(in the rows, 128 means zero)
Each run below is a few steps of one of 8 hidden systems, one row a step.
seq 1, z142:
[[111 132 120 141 124 120 176 148 134 120 106 134 148 176 133 124 132 119
  137 186 130 129]
 [ 95 157 108 131 124 106 166 133 132 137 123 153 131 154 144 118 130 124
  113 175 103 123]
 [ 80 155 102 131 127 109 139 128 102 132 116 157 108 157 149 115 140 134
  118 130 109 104]
 [ 99 153 112 122 129 124 136 141 110 124 111 128  96 169 148 131 145 104
  124  94 119 101]
 [119 153 113 116 115 146 158 139 127 139 118 115  93 133 142 151 133  94
  121  80 117 128]
 [123 125 119 130 101 174 160 117 112 145 106 122  96 107 129 151 119 122
  135  90 123 147]
 [138  86 136 143 105 175 154 126 108 127  95 113 119 124 120 149 120 132
  144 123 134 145]
 [152  85 132 144 116 140 168 138 133 132  98 108 145 130 109 141 123 124
  135 168 136 148]]
seq 2, z937:
[[100 162  94 130 125  84 169 155 130 138 111 155 132 137 125 109 110 126
  120 189 127 145]
 [ 71 145 109 141 120 103 127 134 100 118 105 170 121 169 135  96 129 155
  128 168 116  95]
 [ 84 126 122 135 114 124 139 128 119 125 106 128 110 195 144 130 158 116
  117 122  98  63]
 [ 97 159 111 121 109 146 163 118 127 148 122 121  87 149 155 149 150  95
  114  68  93 100]
 [106 140 119 128 103 189 149 101 107 133 118 136  90 109 140 143 120 134
  148  49 131 141]
 [144  95 151 137  97 215 148 112 122 111 108 107 127 115 118 146 109 137
  163  98 151 150]
 [177  94 144 133 107 175 175 131 152 135 116 101 145  93 108 159 106 120
  135 160 131 178]
 [157 104 114 140 127 109 156 136 128 151 111 137 144  76 101 130 101 145
  123 194 137 192]]
seq 3, z737:
[[180 122 107 126 154 124 163 137 135 156 124  98 124  93 123 163 127  90
  142  73 169 199]
 [163 111 152 133 116 192 154 139 134 104 112 113 150  99 112 138  87 137
  168 145 177 196]
 [146  82 170 141 127 171 132 140 117  81 108 116 160 159 128 126 122 145
  137 218 128 141]
 [133 105 130 136 143  70 133 156 129 120 112 127 150 169 122 118 144 125
   97 234 104 106]
 [ 89 152  91 128 114  34 128 161 148 146 106 149 130 145  95  93 107 130
  120 168 141  92]
 [ 57 180 104 126  83 104 127 132 156 133 119 145 106 154 109  93 102 133
  145  85 142  61]
 [ 74 171 123 117  88 166 137  90 142 141 145 137  91 143 151 132 144 123
  122  48  84  68]
 [119 136 109 122 130 169 137  70  98 163 151 143  86  91 167 162 168 129
  106  48  75 138]]
seq 4, z746:
[[128 163 127 123 114 168 163 124 145 129 135 136 130  95 125 129  99 131
  151 113 149 173]
 [119 109 152 129 116 175 108 119  97  98 120 143 124 119 132 115 114 165
  134 159 116 129]
 [138  92 135 134 132 118 135 133 115 133 113 111 127 153 131 145 157 116
  103 163  97 106]
 [134 127  98 137 123  90 169 133 143 169 118 124 130 118 112 139 130 110
  125 128 134 148]
 [108 145 119 133 110 133 128 140 125 118 114 142 126 118 110 108  89 148
  157 120 169 137]
 [109 135 151 123 118 156 122 136 128  94 122 123 130 167 139 118 128 129
  134 143 122  98]
 [120 133 118 129 131 126 157 109 134 148 142 130 127 141 150 144 158 114
  108 132  89 121]
 [118 130 100 135 135 119 131 113 102 153 121 147 110 100 130 131 132 138
  130  94 134 149]]
seq 5, z50 (8 x 22):
[[120  71 113 166 160 135 162  82  86 145 113 123 144 206 170 161 223 114
  132  95 108 109]
 [144 125  88 139 175 122 185 147  93 140  94 111 115 173 161 166 170  70
  153  62 172 175]
 [139 157 113 124 140 186 192 165  89 106  88 130 110 122 152 145  97 104
  160 128 170 223]
 [146 114 161 125 124 190 152 167  91  80  88 130 125 128 142 133  99 134
  123 228 118 179]
 [147  89 141 128 122  98 127 182 108 117  85 111 119 144 112 132 120 115
   83 245  88 116]
 [106 113  94 130  99  47 118 172 115 162  74 128  88 126  85 119 108 121
   90 168 106  81]
 [ 58 136  96 136  61  95 117 132 126 149  85 147  87 131  83  99  90 151
  136  98 134  59]
 [ 63 138 130 145  57 165 146  87 165 138 129 135 127 163 114 109 127 149
  157  78 121  49]]
seq 6, z937 (8 x 22):
[[178  90 150 130 201 180 130 102  60 103 147 129 143 127 192 164 185 131
  114 149 102 197]
 [190 101 133 113 193 130 111 189  54  93  87 101  96 122 152 159 133  94
  114 143 153 199]
 [157 157 146  88 139 114  92 226 106  83  90 105  87 106 111 119  60  99
  110 176 152 159]
 [115 154 150  98  91 101  65 182 137 101 117 131  95  91  89  95  60 146
   91 203  99  82]
 [ 99 102 128 126  77  71  68 119 148 155 126 127 103 110  80 106 115 156
   79 151  70  29]
 [101 109  97 141  94  55 106  88 170 192 141 120 118 128  90 125 157 128
  110  56 108  37]
 [ 96 156  95 140 117 105 145  69 184 177 170 134 146 139 122 123 158 124
  166   4 160  92]
 [120 152 133 145 140 187 162  52 168 125 189 141 183 148 161 126 160 142
  192  39 172 151]]
seq 7, z215:
[[131 165 133 109 165  87 105 124 158 127 182 132 148 139 145 116 154 120
  106 132 113 112]
 [115 167 117 113 163 100  90 116 109 122 163 160 123 111 151 108 136 145
  117 115 122 130]
 [126 150 138 107 157 131  73 144  98  93 136 135 105 127 147 115 124 133
  127  99 139 126]
 [151 155 143  95 142 137 101 157 128 108 133 102  97 114 140 141 119  96
  109  98 124 130]
 [158 135 131 106 126 128 113 135 129 141 137 117 101  71 116 142 110 119
  105 114 115 153]
 [161  90 139 129 124 125  93 133 120 130 119 115 126  84  98 130 106 145
  128 130 141 141]
 [160  98 144 127 125 106 109 142 161 125 128  98 154 126  95 128 118 121
  133 137 155 119]
 [140 133 130 129 124  95 134 121 182 144 159 120 164 121 106 116 125 129
  128 144 135 123]]
seq 8, z554, 8 rows:
[[176  84 134 130 129 119 106 108 156 154 143  94 141  88  96 147 134 127
  134  78 149 133]
 [158 131 130 132 138 126 117 106 161 136 160 127 165  82 110 121 109 150
  160 103 173 170]
 [142 132 154 132 150 135 106 111 145 102 170 146 179 111 129 104 119 165
  146 170 147 155]
 [145 127 148 126 165 107 119 119 146 118 167 137 171 146 148 118 155 137
  113 187 107 129]
 [127 151 110 122 170  71 128 124 133 148 161 142 140 140 153 127 165 118
   98 145 101 124]
 [104 176 108 108 153  77  96 141 118 129 145 147 104 134 144 111 136 120
  107 111 120 106]
 [115 166 138  97 126 121  87 156 129 107 131 120  89 130 131 118 111 112
  106 103 113  89]
 [139 137 149 102 102 161 111 136 133 128 128 102  85 100 124 147 113 110
  100  97  92 107]]
seq 9, z746:
[[121 160 165 117 122 202 140 119 145  83 155 134 150 138 151 117 108 142
  157 144 136 148]
 [127 114 144 129 145 150 122 102 102 119 145 146 132 130 161 132 158 148
   98 180  72 130]
 [140  96  95 137 151  76 125 134  92 160 104 132 112 119 125 143 153 122
  102 139 113 136]
 [141 133 109 123 127  98 130 168 128 132  98 114 116 120 102 128 102 106
  141 111 173 144]
 [126 161 150 112 103 155 136 154 163 100 129 118 129 131 117 117  92 121
  144 136 143 123]
 [107 142 143 124 102 155 135 109 147 126 149 141 133 126 137 123 128 143
  112 156  83 103]
 [111 105 110 138 123 109 125 102 109 153 125 142 115 125 128 133 152 145
  110 118  99 104]
 [127 109 108 139 129 106 127 129 115 144 108 118 118 139 118 134 141 118
  140  79 151 118]]
seq 10, z50:
[[143  86 124 122  90 102  93 133 124 162 105 111  88  72  83 138 105 138
   90 126  95 100]
 [124  81 125 143  81 110  88 116 139 147 107 114 121 103  67 116 101 156
  143  91 154  79]
 [117 107 125 152  84 121 142  93 191 151 139 121 170 133  83 113 116 148
  170  95 163  94]
 [107 124 110 161 129 123 166  63 162 161 164 155 181 136 128 118 157 159
  161 112 143 135]
 [117 128 113 150 181 124 137  80 107 124 161 160 170 160 171 121 181 149
  158 109 148 153]
 [135 165 125 120 198 123 138 142 108  95 146 133 149 180 180 129 161 105
  147 119 157 167]
 [141 190 127  99 173 136 152 171 113  98 138 132 111 135 175 136 123  89
  116 150 126 183]
 [139 158 144  93 140 154 112 173  88  94 116 133  85 100 153 134 102 119
   92 177  91 158]]
seq 11, z142:
[[107 111 123 145 162 102 102  78 117 130 160 140 149 179 160 122 197 140
  127  94 116  84]
 [145 153 112 118 195 105 135 121 125 133 164 119 132 157 175 148 186  88
  125  64 137 147]
 [144 184 118 105 170 164 145 125 104 118 154 141 108  96 173 145 130 112
  137  77 142 202]
 [146 133 157 110 135 216 115 144  72  82 115 127  93  96 155 143 104 136
  131 127 124 181]
 [175  83 162 113 116 169 116 176  95 101  83  91  97 102 112 154 102 116
  101 184 105 150]
 [160  86 122 126  98  89 124 177 132 147  81 109 113  82  66 130  78 128
  103 195 132 142]
 [102 112 114 145  81  70 111 149 156 139  98 139 144 118  59  86  74 162
  140 174 163  94]
 [ 83 135 135 138  89  87 115 118 194 129 143 133 171 176  91  85 122 148
  143 141 140  41]]
seq 12, z790, 8 rows:
[[ 85 117  96 155 159  77 125 112  97 133 115 151 138 205 148 111 183 134
  143 105 142  85]
 [109 185  99 117 157 108 168 143 135 135 138 119 116 185 167 138 167  69
  135  67 142 125]
 [117 196 117 105 151 179 167 134  96 117 139 147  94 118 185 144 131 105
  126  97 117 183]
 [150 106 156 117 149 204 118 143  55  83 102 120  95 123 165 155 133 125
  122 139 111 167]
 [194  65 158 118 126 156 118 170 115 117  89  68 106 113 108 170 120  94
  107 141 125 147]
 [171  99 126 123  89 116 139 163 159 151  95  99 119  62  62 142  68 121
  119 156 149 156]
 [112 108 132 145  71 123 126 132 154 130 107 144 151  91  65  92  64 181
  151 187 153 119]
 [ 89 102 136 155  82 105 128 100 179 134 131 138 176 170  92  95 126 164
  144 176 123  53]]
seq 13, z790 (8 x 22):
[[ 94 154 153 118 135 112  97 151 151  80 137 113 140 226 145 101 149 105
  136 118 132  41]
 [121 198 121  94 122 129 155 108 178 162 179 115 100 122 161 151 156  78
   90  71  70 105]
 [110 155 109 117 143 167 104  91  56 133 141 172  77  65 166 134 129 163
  120  69 106 167]
 [161  80 169 126 164 182  64 142  67  67 107 101 117 151 146 139 140 132
  154  82 167 132]
 [217 108 164 105 140 140 133 157 186 126 143  53 146 112 111 168 123  68
  123 109 153 156]
 [172 130 126 119 119 122 144 128 156 157 147 137 145  24  94 132  74 152
  119 180 132 207]
 [121  82 144 153 120 109  82 132 104  99 111 159 167 118  96  82  95 200
  140 227 146 124]
 [121 106 137 137 117  52 112 152 187 129 127 105 169 197  94 105 145 115
  113 183 122  40]]
seq 14, z215, 8 rows:
[[141 111 115 142 130 120 123  97 129 154 142 146 142  78 108 121 120 164
  140 117 145 162]
 [145  93 155 142 144 140 100 124 128  97 129 121 162 148 121 116 131 150
  157 142 165 122]
 [145 144 141 120 150 109 147 141 169 119 152 109 157 164 142 133 153  95
  119 152 125 122]
 [115 161 105 126 147  94 139 116 132 148 155 163 137 111 144 116 137 139
  110 152 108 148]
 [104 131 129 133 142 120  85 130  81 101 119 160 117 135 141 103 122 162
  132 139 136 119]
 [121 152 142 109 133 130 111 162 128  99 117 109 105 168 139 129 127  98
  122 112 129  94]
 [129 168 116 104 115 131 145 134 145 149 138 124  96  99 132 143 117 104
  105  99  98 133]
 [131 108 124 130 112 148 104 108 100 138 120 140 105  73 115 131 111 159
  127 107 124 142]]
seq 15, z554 (8 x 22):
[[132 165 111 118 143 108 184 150 157 140 133 107 127 174 153 149 156  65
  118 118 120 132]
 [ 92 181  92 118 128 132 151 131  90 139 118 167  84 105 153 125 112 133
  122 108 118 158]
 [106 111 142 127 121 145  80 152  72  87  87 129  93 146 127 116 114 146
  127 132 131  95]
 [156 102 146 119 104 144 148 162 148 127  99  74 112 148 110 160 127  81
  115 127 119 110]
 [135 125 102 133 100 142 180 114 136 174 115 125 112  79 115 152 112 118
  127 107 124 168]
 [108  98 118 152 114 136 110 111  97 124 106 155 133 106 104 108 106 181
  161 125 165 138]
 [140  96 156 143 121 135 127 136 159 101 124 106 171 171 107 119 128 129
  154 156 157 106]
 [133 147 121 132 130 130 193 112 175 151 155 130 160 141 138 141 147 108
  129 150 114 149]]
seq 16, z737 (8 x 22):
[[107 184 126 103 109 120 110 158 144 115 126 128  98 117 119 112  89 121
  127 105 137 109]
 [107 147 146 108  99 166 101 121 126 113 132 130  93 113 131 125 112 138
  117  96 100  92]
 [138 108 136 117 130 144  96 101 110 139 141 122 101 104 137 145 148 132
  100  93  84 107]
 [167  95 124 125 148 116 103 106 124 152 142 115 126  88 122 151 147 129
  114  88 125 142]
 [174 103 137 133 143 131 119 116 146 134 141 107 154  98 109 138 121 132
  149 104 166 163]
 [162 113 155 133 137 149 133 125 159 107 148 115 175 129 120 122 121 137
  150 157 154 155]
 [133 131 145 130 145 121 134 131 144 104 149 140 172 147 137 111 130 141
  129 201 129 137]
 [105 156 120 127 152  81 120 149 126 116 133 155 144 157 138  98 127 135
  121 183 127 117]]

Name the system that made each run.
seq 17:
[[152 117  92 131  87  94 213 170 159 184  79  93 106 113  94 167 113  67
   96 164 106 148]
 [ 75 126  77 162  66 117 180 117 121 169  82 170 122  93  83 105  78 173
  160 143 154 146]]
  z142
seq 18:
[[146 123 135 138 184 135 136 110 112 111 154 142 167 151 169 131 171 134
  139 145 137 167]
 [149 135 116 126 190 101 121 144  93 116 138 148 141 122 156 126 142 130
  124 164 138 184]]
  z746
seq 19 (2 x 22):
[[132 111 128 126  98 116 111 151 121 134 102 133 109  84  90 117  81 149
  116 168 128 130]
 [108 109 139 136  86 114 105 140 150 119 107 124 133 141  86  99  95 150
  136 153 139  76]]
  z790
seq 20:
[[ 71 175 123 111 119  76  58 167 117  93 118 162 103 145 112  68  88 159
  124 144 142  67]
 [ 93 175 144  96 100  99  86 150 174 115 142 103  99 172 122 110 128  98
  103  86 103  22]]
  z142
seq 21 (2 x 22):
[[178  98 146 123 136 113 114  73 195 173 196 104 165  87 116 154 165 123
   99 103  91 114]
 [154 120 117 143 160 104 116  70 159 156 189 155 190  71 120 112 133 173
  149 118 158 181]]
  z737
seq 22, 2 rows:
[[171 131 149 106 132 170 162 140 138 128 135 101 112 111 149 169 135  88
   93 148  82 160]
 [144 103 107 133 121 128 134 132  82 150  96 144  98  62 114 142 107 147
  111 157 116 178]]
  z142
seq 23 (2 x 22):
[[102 110 124 138  91 105 131 123 142 144 110 125 123 146 107 123 134 135
  112 147  99  73]
 [ 97 118 102 141 103 107 139 105 134 161 120 133 117 142 116 129 145 130
  130  85 116  85]]
  z50
seq 24 (2 x 22):
[[ 99 165 128 128 116  88 137 134 184 125 152 137 165 159 119  98 123 132
  137 164 135  93]
 [ 90 151 117 137 138 111 134  88 139 138 165 160 143 154 158 116 167 144
  117 136  88  99]]
  z937
seq 25 (2 x 22):
[[151 150 145 103 128  80  52 196 152  91 117 114 129  98  71  86  50 136
  145 140 206 123]
 [120 165 171  99  79 118  75 145 216 106 167 112 144 107  79  91  69 142
  120 149 128  62]]
  z142
seq 26, 2 rows:
[[ 57 182 102 139 144 157 125  73  72 117 152 208 123 127 175  92 140 187
  166  83 141 148]
 [134 109 163 131 185 178 108 113  87  71 141 114 144 218 194 142 198 111
  148  89 132 110]]
  z790
seq 27, 2 rows:
[[167 110 145 119 129 179 132 188  96  86  71  98 105 114 111 142  77 112
  159 129 188 188]
 [172  98 172 124  83 178 159 168 171 105 105  83 148 113  87 143  76 116
  135 199 138 152]]
  z790
seq 28 (2 x 22):
[[135 151  94 118 130 106 158 172 110 142  90 118  91 118 123 141 107  89
  124 114 148 160]
 [111 139 130 121  94 168 136 148 103 111  94 142 101 101 116 116  76 145
  136 149 135 148]]
  z50
seq 29:
[[133 156 130  99 156 104  60 173 100  94 120 122  92 116 125 112  98 121
  129  83 166 125]
 [133 177 160  96  95 154 121 161 182 103 144 106 119 110 110 117  74 115
  131 128 136 113]]
  z50
